Each row of this table is followed by its label. One hidden rule gives the labels. It looks at one to three of the table's principal directions, none of them among the few with the most spread.
Array([8, 25, -1, -19, 18, -10, 24, -10, -16, 27, -9, -45, -2, -9, -23, -10, -11, 26, -6, -47, -7, -34, -28, -12, 12, 0, 21, -26, -33, -33, -14, -8, 3, -12, 28, -14, -25, 15, 11, -6, 12, 10, -12, -24, -10, -27, -4, 17, 4, 43, 35, -29]) sf
Array([-9, -26, 33, -35, 7, 0, -6, 0, -39, -32, 44, -5, -16, -33, -14, 9, 54, 30, 30, 16, -18, -5, -52, 17, -18, 14, 52, -7, -45, 31, 22, -27, -17, -6, 18, 50, -39, 61, 6, -18, -8, 31, 8, -29, -40, -14, -12, 39, 17, -22, 44, 18]) ll
Array([9, -14, -18, 35, 1, -7, -11, -48, -27, 10, -19, -45, 49, 10, 18, -21, 27, 35, -19, -32, -13, -27, 9, -27, -11, 7, -39, -68, 2, 1, -15, 23, -19, -17, -19, 43, 22, -22, -11, 15, 23, -20, -5, -4, 21, 11, 11, -14, -49, -9, 28, 19]) lg
Array([-11, 18, -18, 67, -8, 46, -18, -32, 15, -36, 26, -4, 41, 14, 11, 49, 19, -30, -26, 47, 0, -14, -4, 38, -23, 60, -5, -6, -5, -48, 2, -13, 28, 6, -15, -12, -12, -16, 31, -25, -18, -43, 49, -57, -71, 13, 8, -28, 27, -4, 9, 68]) pz
Array([-1, -5, -5, -18, 7, 23, 2, 9, 7, -25, 5, 13, -12, -14, 8, 4, 28, 13, -11, 30, 2, 4, -28, 2, -12, 5, 10, 20, -30, 22, 14, -9, 8, -11, -14, 24, -2, 31, 16, -1, -22, 15, 10, 0, -37, 4, 10, 3, 4, -34, -2, 14]) ll
Array([15, 57, 23, -10, 26, 10, 26, 2, 0, 45, -5, -21, 32, 7, -34, -16, 22, -5, -7, -49, -57, 15, -10, -30, 7, -1, 7, 17, 29, -28, 18, 2, 18, 43, 32, -13, -19, -23, 25, -2, 4, -2, -8, 46, 12, 25, -13, 53, 2, 34, 62, -43]) sf
Array([29, -44, -20, 10, -22, -34, -17, 7, 24, -23, 1, 72, -28, 25, 16, -25, -11, -19, -19, 70, 29, 49, 24, -7, 13, -36, -15, 23, 38, 37, 10, 4, -2, -51, -27, 11, 39, -22, -1, 12, 9, -42, 9, 33, 45, 24, 9, -37, 6, -49, -71, 1]) lg
Array([8, -1, 23, -64, 19, -20, 6, 18, 4, 3, 26, 34, -29, -7, -24, -8, 10, -8, 10, 12, -25, 31, -33, -1, 14, -29, 54, 51, 1, 9, 28, -33, 4, -12, 35, -5, -24, 29, 23, -12, -7, 30, 4, 21, -6, 2, -24, 38, 51, 20, 19, -37]) cq
Array([4, -17, -20, 6, -6, -19, -16, -3, 11, 4, -12, 18, 0, 11, 12, -19, 5, 17, -6, 13, -3, 19, 10, -22, 2, -18, -12, 1, 19, 22, 1, 4, -1, -13, -20, 19, 20, -5, 2, 9, 2, -14, -3, 23, 31, 3, 8, -17, -13, -20, -19, 5]) lg
Array([0, -39, -29, -9, 20, -12, -12, -27, -3, -16, -6, -4, 7, -3, 26, -13, 22, 20, -28, 15, 1, -12, -18, -16, 2, 3, -6, -17, -18, 15, -4, -2, -13, -37, -19, 32, 15, 17, 12, 15, 5, -3, 2, -8, -6, -6, 9, -13, -15, -15, 11, 19]) pz
Array([-31, -19, -8, 4, 1, -33, -32, -55, -25, -19, 12, 6, 12, 30, 16, -5, -12, -20, 0, -24, -6, -1, -3, 19, 0, 7, 8, 12, 0, -7, 3, -48, -9, -4, 6, -1, -6, 6, 26, -1, 4, 23, 25, -33, -20, 1, -13, 1, 18, 30, 29, 36]) cq
Array([-23, -18, -11, 14, 0, 2, -31, -3, 26, -27, 0, 40, 2, 12, 26, -1, 21, -20, 8, 27, -20, 32, 8, 3, -10, -2, -6, 48, 26, 39, 23, -17, 7, 23, -27, 9, 16, 8, 23, 7, -26, -5, 13, 22, -7, 3, 7, -9, -4, -37, -1, 35]) cq
Array([-1, 40, 45, -11, 14, 91, 50, 63, -12, -16, 48, -2, -30, -45, -35, 83, 30, -28, 36, 23, 5, -17, -51, 63, -20, 54, 42, 50, -68, -44, 30, -20, 30, 31, 34, -41, -56, 38, 13, -41, -41, 13, 12, -54, -96, 6, -3, 39, 64, -7, 24, -18]) cq
Array([-15, 16, 19, -22, 4, -15, 1, 5, 10, -4, 7, -4, -9, -11, -25, 5, 1, -6, 27, -29, -33, 11, -25, 11, 3, 4, 51, 32, -4, 1, 17, -34, 5, 27, 29, -30, -30, 39, 41, -23, -17, 31, 6, -20, -24, -27, -20, 23, 31, 34, 35, -4]) lg
Array([-4, 37, 21, -56, 15, 27, 38, 43, -5, 17, -8, -38, -16, -52, -34, 9, 11, 40, 17, -37, -7, -20, -38, -5, -7, 15, 45, 1, -43, 0, -4, 13, -6, 36, 20, 3, -39, 48, 3, -11, -16, 64, -14, -11, -31, -16, -12, 39, 4, 21, 24, -23]) lg
Array([40, 4, 5, -51, -6, -36, 9, 18, -7, 27, -29, 2, -13, -15, -9, -34, 1, 43, 1, -11, 18, 2, -4, -40, 21, -58, -20, 1, 11, 22, -17, 12, -6, -26, 4, 27, 22, -23, -25, 28, 12, 23, -21, 56, 49, 3, 4, 6, -31, 3, -10, -39]) ll
Array([0, -9, -5, 9, -6, -18, -11, -21, -5, -3, 0, -10, 13, 6, 4, 4, -16, -5, -6, -3, 12, -10, 9, 7, 5, 9, -5, -23, 10, -12, -14, 0, -5, -4, 1, -4, 5, -13, -5, 3, 14, -2, 9, -12, 5, -5, -7, -7, -3, 18, -2, 17]) lg
Array([34, 20, -7, -39, 10, -27, 52, 35, -19, 76, -47, -41, -25, -7, -34, -35, -35, 59, -2, -78, 14, -16, -3, -53, 32, -29, -8, -36, -16, -18, -24, 34, -16, -19, 19, -13, 1, -2, -21, 18, 29, 17, -53, 21, 72, -8, 2, 14, -27, 39, -7, -83]) lg
Array([22, 3, 39, -41, 25, 22, 46, 15, -42, 2, 31, -24, -14, -44, -24, 17, -4, -26, 2, 2, 25, -33, -25, 31, -2, 26, 33, -16, -31, -32, -9, 18, -16, 3, 39, -3, -29, -3, -31, -9, 29, 23, -2, -20, -27, 18, -28, 48, 22, 15, 22, -32]) sf
Array([29, -9, 15, -19, 2, -23, 29, -1, -20, 24, -16, -23, -14, 15, -10, -7, -42, -3, -12, -41, 31, -14, 7, -7, 30, -18, -31, -31, -14, -21, -11, 5, 0, -36, 22, -30, 22, -13, -24, 17, 27, 3, -27, 16, 35, -5, 2, 18, -16, 24, -12, -55]) ll
Array([-8, -11, 7, 61, -27, 14, -4, 0, 1, -10, -9, 2, 2, 35, 8, 8, -21, -23, 8, -17, 15, 20, 35, 18, -10, 35, -39, -14, 12, 10, 12, 11, 8, 28, -26, -18, 24, -6, -5, 1, -1, -24, -1, 2, 19, 13, 11, -3, -29, -43, -31, 23]) ll
Array([8, -12, 7, 6, -12, 12, 0, 14, -4, -22, 22, 28, -22, -9, -1, 19, 12, -8, 14, 44, 15, 10, -13, 21, -10, 2, 10, 25, -18, 0, 12, -18, 13, -19, -1, 0, -2, 6, 3, -16, -10, -11, 12, -18, -19, 7, 7, -10, 25, -29, -21, 3]) cq
Array([21, -8, 26, 15, -18, 0, 11, -3, -3, -16, 42, 19, -10, 19, -25, 22, -32, -46, -14, 36, 24, 27, 0, 42, 0, 36, 27, -8, 3, -39, 14, -8, 16, -18, 22, -33, -9, -5, 4, -34, 21, -16, 29, -26, -11, 28, -23, 16, 54, 2, -33, -2]) sf
Array([-4, -2, -21, 27, -2, -21, -29, -41, 7, 25, -33, -15, 46, 29, 22, -48, 11, 17, -9, -42, -39, 10, 34, -41, -7, -23, -32, -24, 49, 25, -4, 22, -16, 11, -25, 30, 33, -32, -3, 17, 13, -9, -7, 39, 49, 15, 1, -17, -43, -6, 17, 10]) ll
Array([7, 17, 15, -19, 7, 18, 27, 22, -12, 11, 1, -3, -18, -13, -16, 20, -10, -7, 12, -17, 14, 0, -16, 13, -4, 11, 5, 26, -22, -17, 9, -14, 20, 17, 14, -23, -4, 6, 3, -5, -6, 24, -2, 5, -15, 7, -2, 31, 12, 1, -2, -28]) lg
Array([5, -25, -26, 20, -5, -7, -21, -7, 22, -11, -10, 15, 5, 5, 22, -12, 14, 13, -14, 35, 2, 10, 3, -13, -2, 2, -13, -2, 11, 16, -2, 8, 4, -15, -32, 20, 22, -5, 5, 6, -3, -24, 5, 7, 13, -2, 13, -29, -16, -35, -17, 28]) sf
Array([4, -14, -12, 2, 0, -14, -7, -19, 5, -1, -7, -22, 16, 2, 9, -6, -3, 16, -23, 2, 2, -19, 3, -13, 10, -3, -10, -43, -5, -8, -17, 14, -11, -31, -2, 6, 8, 1, -8, 5, 12, -9, -5, -12, 7, -15, 4, -19, -12, 20, -1, 4]) pz
Array([-11, 10, -3, -57, 4, -37, -11, 27, 44, 1, -14, 32, -29, -21, -13, -27, -1, 7, 19, -1, -31, 33, -22, -16, 14, -35, 60, 73, 18, 28, 10, -25, 0, 19, 11, -16, -17, 35, 42, -9, -25, 48, 1, 13, 1, -27, -19, 0, 30, 27, 9, -8]) sf
Array([-19, -21, -28, 21, -2, -46, -40, -57, 9, -5, -19, -7, 31, 40, 24, -49, -2, 15, -27, -20, -29, 8, 25, -35, 6, -23, -18, -39, 33, 34, -6, 0, -19, -17, -20, 30, 19, 1, 12, 19, 14, -16, -1, 17, 33, -15, 5, -21, -35, 5, 9, 28]) sf
Array([-1, 2, 4, -23, 8, -45, -3, -13, -12, 32, 10, -10, -3, 14, -23, -22, -13, 23, 2, -25, -26, 4, -8, -25, 21, -26, 27, -21, 8, -14, -2, -16, -6, -20, 33, -2, -23, 10, 3, -7, 21, -1, -14, 3, 34, -23, -14, 16, 18, 49, 21, -32]) lg
Array([18, -1, -16, -50, 17, -30, -21, -25, 0, -10, -18, -9, 27, -31, 12, -23, 69, 53, -11, 3, -34, -17, -44, -41, 8, -51, 3, 17, -8, 24, -5, -26, -8, -39, 4, 50, 6, 4, 32, 17, -17, 26, 5, 14, -18, -12, 8, -12, -14, 20, 60, 4]) pz
Array([-2, -54, -32, 2, -8, -43, -34, -5, 16, -14, -12, 42, -12, -1, 32, -42, 13, 20, -4, 49, 1, 27, 15, -32, 2, -29, -4, 6, 30, 53, -6, 12, -22, -25, -37, 45, 29, -2, -6, 17, 10, -18, -6, 24, 51, -3, 9, -40, -24, -42, -35, 24]) pz
Array([-16, 15, 12, -33, 14, -5, 13, 17, -8, 16, -5, -13, -21, -9, -20, -1, -2, 18, 26, -48, -18, -1, -23, -3, 5, -2, 29, 20, -21, 7, 11, -22, 0, 25, 19, -12, -25, 41, 18, -3, -14, 39, -14, -3, -8, -25, -8, 32, 7, 21, 29, -20]) cq
Array([-25, 7, 36, -12, -1, 12, 19, 20, -46, 17, 31, -46, -20, -18, -32, 30, -8, 28, 43, -41, 1, -34, -21, 24, 0, 33, 36, -42, -52, -30, -7, -3, -19, 15, 38, -8, -59, 45, -27, -25, 5, 26, -20, -61, -16, -32, -14, 30, 19, 38, 30, -10]) ll
Array([-3, 34, -3, -35, 11, 7, 14, -6, -38, 29, -25, -40, 7, -24, -3, -21, 5, 44, 7, -58, 9, -38, -20, -16, -12, -5, -1, -5, -30, -8, -25, 5, -11, 22, 1, 33, -14, -7, -15, 14, 2, 60, -6, 0, -11, 10, -3, 18, -27, 17, 34, -3]) sf
Array([-18, 2, 1, 27, 7, 34, -1, -15, -25, -11, 18, 1, 23, -8, 18, 8, 4, -33, -13, 25, 16, -9, 19, 19, -29, 47, -13, -7, 14, -10, -10, 25, -6, 47, -19, 28, -3, -36, -27, 8, 18, -4, 18, 3, -14, 44, -6, 15, -16, -28, -1, 40]) lg
Array([1, 15, -31, -9, 8, 1, 6, 1, 12, 25, -46, 3, 9, 2, 22, -27, -25, -1, -26, -19, 21, 0, 25, -26, 1, -9, -36, 20, 25, 2, -22, 27, 0, 25, -30, 6, 33, -41, -12, 32, 7, 23, -5, 44, 27, 29, 5, -9, -37, -3, -23, -1]) pz
Array([10, -8, -12, 64, -22, -1, -11, -18, 1, -7, 15, -8, 18, 24, 2, 21, -15, -3, -17, 36, 22, -15, 29, 8, 5, 18, -31, -65, 14, -26, -17, 18, 7, -27, -9, -4, 5, -29, -21, -3, 20, -76, 5, -22, 15, -12, 16, -33, -9, -6, -30, 23]) pz
Array([39, -3, -2, -21, -8, -28, 11, 31, 19, 26, -27, 26, -27, 14, -10, -27, -4, 21, -2, -1, 5, 31, -1, -36, 30, -49, -21, 28, 13, 13, 9, -1, 13, -36, 0, -11, 27, -11, 4, 14, -3, -12, -24, 48, 53, 2, 14, -7, -10, -11, -23, -50]) ll
Array([-33, -8, -26, 63, -12, 12, -42, -29, 27, -11, -12, 2, 36, 39, 36, 0, 7, -14, -5, -2, -23, 6, 37, 1, -9, 15, -35, -7, 31, 9, 3, 8, -1, 19, -37, 1, 19, -14, 8, 6, -17, -32, 10, -7, 1, -2, 14, -41, -22, -16, 2, 55]) sf
Array([11, 12, 23, -19, -13, 15, -1, 40, 22, -7, 16, 38, -15, -11, -21, 10, 27, -1, 23, 29, -16, 45, -14, 9, -9, -3, 31, 51, 16, 22, 31, -7, 13, 23, 2, 5, -11, 14, 17, -19, -27, 16, 16, 23, -8, 21, -12, 16, 31, -27, -8, 0]) pz
Array([-7, 1, 3, -36, 8, -48, -10, -14, 5, 20, 11, 12, -13, 30, -21, -16, -27, 2, -4, -25, -23, 27, -15, -10, 25, -18, 39, 17, 9, -15, 13, -41, 8, -15, 32, -22, -20, 24, 30, -11, 6, 22, 4, 5, 15, -16, -22, 25, 42, 52, 15, -22]) pz
Array([27, 22, 39, -43, 16, -1, 54, 18, -49, 54, 13, -59, -12, -17, -42, 27, -53, 3, 3, -51, 41, -50, -8, 15, 28, 13, 4, -59, -32, -74, -31, 20, -6, -10, 60, -36, -28, -18, -57, -2, 44, 22, -27, -15, 14, -8, -25, 51, 13, 73, 13, -68]) sf
Array([-31, -30, 9, 17, 0, 28, -39, -43, -20, -72, 48, -32, 37, -36, 22, 40, 71, 23, 9, 50, -18, -46, -30, 34, -38, 36, 22, -60, -43, 28, 0, -11, -18, -12, -9, 64, -26, 48, -4, -18, -17, -3, 29, -63, -84, -35, 5, -10, -3, -25, 44, 81]) lg
Array([20, 24, 25, -11, -7, 16, 48, 29, -27, 26, 1, -41, -20, -13, -39, 22, -28, 19, 6, -38, 29, -23, -18, 12, 9, 27, 9, -32, -48, -48, -11, 9, 5, -6, 30, -33, -23, 15, -13, -17, 12, 17, -16, -36, -5, -4, -3, 23, 12, 30, -5, -40]) lg
Array([-7, -13, -25, 24, 0, -22, -20, -29, -2, 13, -18, 6, 10, 34, 23, -28, -8, 4, -9, -16, -7, 5, 21, -22, 4, -22, -33, -4, 17, 9, -2, -7, 1, -15, -17, 8, 25, -19, 0, 17, 9, -22, -8, 19, 33, 0, 14, -19, -24, -9, -3, 2]) ll
Array([3, 24, 5, -45, -4, -5, 14, 45, 24, 4, -15, 41, -47, -6, -18, -9, -18, -4, 16, -3, 8, 34, -12, -2, 9, -32, 23, 77, 0, 24, 16, -23, 18, 17, 4, -23, -4, 20, 23, 2, -28, 39, -2, 32, -2, -1, -2, 14, 19, -4, -25, -28]) cq
Array([1, 8, 19, -24, 1, 30, 18, 27, -31, -8, 13, -3, -23, -36, -12, 18, 13, 12, 28, -1, 28, -15, -24, 26, -21, 24, 20, 12, -34, 10, 1, 2, -5, 29, -1, 25, -21, 16, -18, -3, -9, 38, 7, -12, -31, 11, -8, 29, 1, -30, 4, 12]) ll
Array([-13, -29, -7, 8, -5, 8, -14, 9, 25, -44, 9, 22, -9, -28, 18, 12, 8, -22, 4, 54, 12, 5, 1, 24, -15, 25, 23, 14, 5, 27, 0, 10, -9, 16, -22, 6, 3, 18, 5, -7, -10, -1, 17, -21, -24, -9, -5, -20, 4, -34, -22, 46]) pz
Array([0, 2, -4, 2, -11, -15, -13, -28, 2, -19, -13, 4, 9, 25, 8, -11, -10, -12, -14, -20, 5, 6, 3, 6, 4, -10, -15, 11, 1, 6, 3, -23, 3, -13, -5, -8, 16, -2, 23, 7, -7, 17, 16, -3, -14, 8, 2, -8, -4, 8, 2, 14]) ll
Array([-28, 1, -2, 24, -2, 7, 3, -15, -33, 4, 8, -31, 4, -7, 2, 0, -17, 3, 7, -20, 11, -28, 4, 14, -16, 42, 12, -33, -22, -26, -22, 10, -16, 24, 0, 4, -26, 3, -16, -11, 19, 8, 0, -50, -9, -2, -6, -1, -6, 13, 9, 25]) sf
Array([-25, -39, -32, 84, -4, -4, -65, -94, 7, -64, -11, -17, 75, 34, 64, -9, 60, -13, -20, 6, -41, -22, 27, -4, -20, -4, -64, -45, 22, 50, 6, -13, -15, -22, -45, 41, 46, -12, 27, 24, -13, -60, 20, -12, -28, -17, 33, -53, -61, -39, 43, 81]) cq
Array([-10, 9, -42, 73, -30, 11, -21, -8, 25, 32, -48, -11, 33, 36, 30, -21, -28, 23, -17, -14, 14, 11, 64, -32, -16, 14, -70, -38, 45, 4, -25, 54, 9, 34, -62, 14, 48, -51, -31, 19, 9, -33, -9, 35, 62, 19, 25, -45, -65, -39, -57, 34]) pz
Here are more rows. What is the label of each one?
Array([-13, -32, -1, -7, 10, -9, -13, -21, -18, -3, -5, -17, 6, -2, 18, -9, 16, 15, 13, -30, -13, -8, -14, -1, -7, 8, 0, -6, -19, 14, 6, -12, -15, -4, -6, 17, 9, 22, 3, 2, 0, 27, -5, -13, -1, -6, -3, 7, -13, -9, 29, 11]) ll
Array([34, 20, 33, -70, -7, 21, 38, 80, 13, -20, 22, 39, -64, -73, -38, 35, 7, -3, 32, 63, 39, 10, -52, 34, -2, -7, 64, 75, -37, -3, 6, -15, 21, 0, 27, -20, -29, 24, 5, -28, -26, 43, 13, -13, -46, -1, -14, 17, 57, -10, -29, -28]) pz
Array([-3, -25, -37, 39, -8, 12, -27, -28, 8, -22, 5, -2, 12, 1, 24, 20, 12, 14, -3, 29, 10, -15, -9, 19, -24, 22, 2, -19, -18, -6, -2, -10, 7, -27, -30, 14, 13, 8, 12, -18, -9, -22, 27, -48, -31, -9, 9, -44, 13, -29, -16, 48]) pz
Array([-2, -9, -5, -8, -9, -21, -18, -2, -1, 4, -14, 8, 5, 5, 11, -18, 18, 28, 7, -4, -14, 10, 8, -29, 4, -37, -21, 2, 13, 31, 0, -3, -9, -12, -10, 26, 15, -3, -6, 16, -5, 3, -13, 28, 28, -4, 13, -13, -23, -5, 0, -4]) lg
Array([-16, 16, 58, -44, 0, 39, 18, 57, -8, -18, 41, 4, -34, -45, -27, 51, 11, -15, 50, 20, 6, -7, -23, 44, -6, 14, 41, 30, -31, 5, 13, -8, 3, 39, 34, -13, -45, 39, -24, -19, -27, 41, -4, -11, -48, -20, -15, 43, 32, 4, 11, -10]) ll
Array([15, -2, -34, 3, 2, -2, -8, 4, 37, -9, -38, 2, 12, -26, 23, -27, 36, 31, -16, 26, -13, -6, -4, -39, -3, -30, -16, 7, 7, 33, -12, 20, -1, -17, -32, 25, 28, -6, 15, 15, -15, -18, -9, 18, 6, -13, 26, -45, -36, -27, -5, 8]) pz
Array([18, 18, 4, -45, 17, 8, 46, 22, -34, 31, -2, -22, -29, -26, -21, 2, -30, 19, -15, -13, 45, -27, -29, -1, 7, 17, 13, -5, -46, -45, -23, 7, 7, -6, 19, -5, -19, -2, -21, 2, 22, 36, -10, -9, -4, 12, -5, 33, 7, 21, -8, -37]) sf
Array([8, -27, -24, -1, 4, -2, -20, -27, -2, -32, -2, -10, 16, -24, 23, 2, 44, 31, -11, 30, 0, -26, -29, -3, -12, -2, 1, -17, -28, 15, -8, -9, -8, -42, -19, 39, 11, 14, 14, 0, -9, -3, 15, -31, -34, -13, 13, -32, -8, -19, 16, 35]) pz
Array([21, -30, 5, -7, -13, -30, -7, -9, -13, -9, 15, 6, -15, 2, -7, -12, -3, 15, 1, 20, 14, 1, -9, 2, 7, -15, 16, -30, -9, 7, -3, -3, -12, -49, 7, 16, 0, 8, -11, -9, 18, -12, 2, -16, 16, -8, -5, -10, 11, -6, -14, -4]) sf
Array([-35, 1, -18, 39, -5, 15, -40, -26, 27, -14, 12, 11, 34, 23, 21, 13, 20, -4, -11, 28, -33, 22, 8, 0, -20, 28, -5, 12, 21, -2, 13, -15, 23, 28, -24, 9, 2, 3, 24, -12, -20, -14, 25, 1, -19, 2, 7, -12, 6, -13, 6, 54]) pz
Array([6, 11, -3, -56, 0, -53, 8, 20, 12, 28, -25, 26, -42, 2, -14, -46, -49, 3, 0, -19, 15, 24, -1, -25, 28, -43, 22, 47, 16, 6, -12, -13, 3, 1, 14, -20, 0, -4, 5, 13, 10, 41, -14, 36, 43, -8, -12, 11, 5, 30, -22, -37]) sf
Array([14, 13, -2, 36, 1, 10, 5, -5, 19, 12, 18, 12, 4, 43, -16, 30, -11, -27, -8, 5, -16, 18, 2, 12, 13, 1, -6, 8, 7, -42, 27, -27, 37, -28, 19, -52, 0, -7, 29, -21, -8, -55, 8, -8, -6, -2, 6, -3, 44, 16, -3, -28]) lg
Array([-38, 2, -8, -3, 15, 32, -4, 1, -7, -24, 18, -11, -6, -30, 18, 28, 6, -6, 4, 27, 12, -40, -17, 26, -14, 30, 18, 5, -40, -13, -16, -6, -3, 17, -3, 5, -31, 22, -8, -4, -14, 14, 7, -47, -58, -23, 5, -7, 8, 6, 14, 36]) sf
Array([9, 22, 2, -25, 16, -4, -4, -4, 17, 10, 5, -18, 19, -14, -14, -2, 36, 28, -3, 0, -45, -14, -25, -23, 11, -32, 23, -8, -1, -5, 2, -8, 2, -23, 25, 7, -21, 12, 16, -9, -12, -8, -5, 2, -16, -28, -1, -1, 16, 38, 45, -20]) pz
Array([24, 9, -3, 19, -13, -28, 16, -11, -5, 44, -27, -27, 2, 40, -17, -24, -48, 12, -11, -58, 9, 1, 23, -21, 22, -15, -28, -43, 8, -28, -11, 12, 5, -26, 10, -33, 19, -21, -10, 2, 28, -19, -22, 8, 55, -3, 2, -4, -14, 27, -19, -44]) ll
Array([-20, -26, -9, 46, -23, -20, -60, -39, 25, -13, 6, 26, 31, 58, 22, -12, 12, -4, 2, 5, -37, 48, 28, -5, -9, -1, -20, 0, 50, 32, 29, -19, 10, 7, -29, 17, 26, -1, 18, -4, -12, -24, 21, 26, 25, 4, 1, -14, -6, -31, -3, 48]) ll
Array([-47, 17, 51, -2, -1, 3, -14, -20, -33, -21, 57, 10, -7, 21, -29, 34, -4, -49, 48, -36, -33, 23, -29, 62, -16, 46, 61, 55, -14, -25, 42, -81, 18, 58, 46, -36, -58, 41, 45, -42, -20, 47, 36, -46, -63, 1, -37, 64, 67, 32, 60, 25]) ll
Array([-14, -9, -23, -17, 5, -35, -41, -28, 28, 2, -34, 38, 17, 31, 34, -62, 4, -9, -13, -16, -31, 40, 31, -37, 1, -55, -21, 44, 63, 65, 10, -2, -12, 17, -31, 33, 40, -22, 11, 35, -7, 24, 3, 78, 40, 21, -4, -8, -32, -18, 0, 13]) ll
Array([5, 9, 0, -4, -13, -22, 14, 0, -12, 20, -17, -31, -10, 4, -15, -13, -41, 22, -8, -35, 27, -18, 1, -7, 16, 10, 0, -37, -17, -27, -28, 11, -6, -7, 9, -16, -9, 1, -11, 1, 20, 15, -12, -24, 19, -16, -2, -2, -13, 33, -11, -7]) sf
Array([-9, -39, -29, 89, -13, 45, -28, -29, 29, -73, 19, 44, 20, 18, 50, 34, 19, -68, -25, 89, 18, 14, 26, 46, -36, 45, -32, 14, 12, 14, 19, 0, 17, -9, -54, -3, 41, -18, 20, -9, -16, -69, 43, -29, -48, 29, 22, -54, 5, -82, -45, 72]) lg
Array([6, -40, -9, 30, -29, -7, -25, 8, 16, -35, -14, 30, -2, -12, 27, -22, 20, 1, 12, 43, 15, 21, 29, -2, -17, -4, -19, -3, 31, 64, -3, 35, -24, 6, -48, 40, 35, -11, -18, 13, -1, -18, 3, 16, 29, 13, 10, -39, -41, -73, -42, 44]) ll
Array([21, 29, -6, 10, 2, 37, 35, 35, 26, 18, -25, -10, -8, -17, -13, 2, -16, -4, -10, -5, 17, 2, -2, 0, -8, 29, 0, 11, -5, -18, -3, 33, 21, 30, -15, -25, 8, -9, 4, -7, -5, -1, -3, 8, -2, 14, 2, 2, -8, -24, -25, -13]) sf
Array([-21, 8, -6, 41, -3, 23, -14, -28, 0, -12, -3, -6, 31, 28, 24, 8, -2, -31, -13, -10, -5, -9, 29, 12, -10, 11, -38, -6, 12, -7, 0, 4, 0, 14, -14, -6, 12, -24, -3, 9, -5, -15, 9, -4, -16, 17, 9, -15, -15, -1, 6, 25]) cq
Array([26, 31, 11, -9, -2, 58, 60, 66, -14, 5, -9, 0, -41, -48, -24, 27, 4, 7, 16, 8, 45, -9, -29, 19, -19, 32, 8, 35, -52, -17, 1, 16, 19, 23, -5, -15, -10, 7, -2, -11, -15, 19, -5, -16, -30, 26, 12, 14, 4, -42, -28, -26]) lg
Array([-1, 6, 5, -4, 3, 7, -6, 3, -10, -1, 19, -1, 8, -11, -8, 12, 26, 12, 14, 10, -14, -10, -2, 2, -4, -10, 13, -16, 7, 10, 2, 7, -16, -1, 9, 26, -21, 1, -11, -2, -3, -11, 3, -3, -8, -3, -6, 1, 10, 5, 17, 5]) lg
Array([-15, -24, -4, 24, 9, 42, -2, -3, 2, -45, 14, 0, 1, -26, 24, 31, 33, -22, 10, 31, 0, -19, -15, 34, -27, 31, 7, 10, -35, 13, 12, -4, -3, 1, -18, 2, 2, 26, 11, -13, -21, -9, 12, -44, -58, -6, 10, -17, 5, -41, 7, 31]) cq
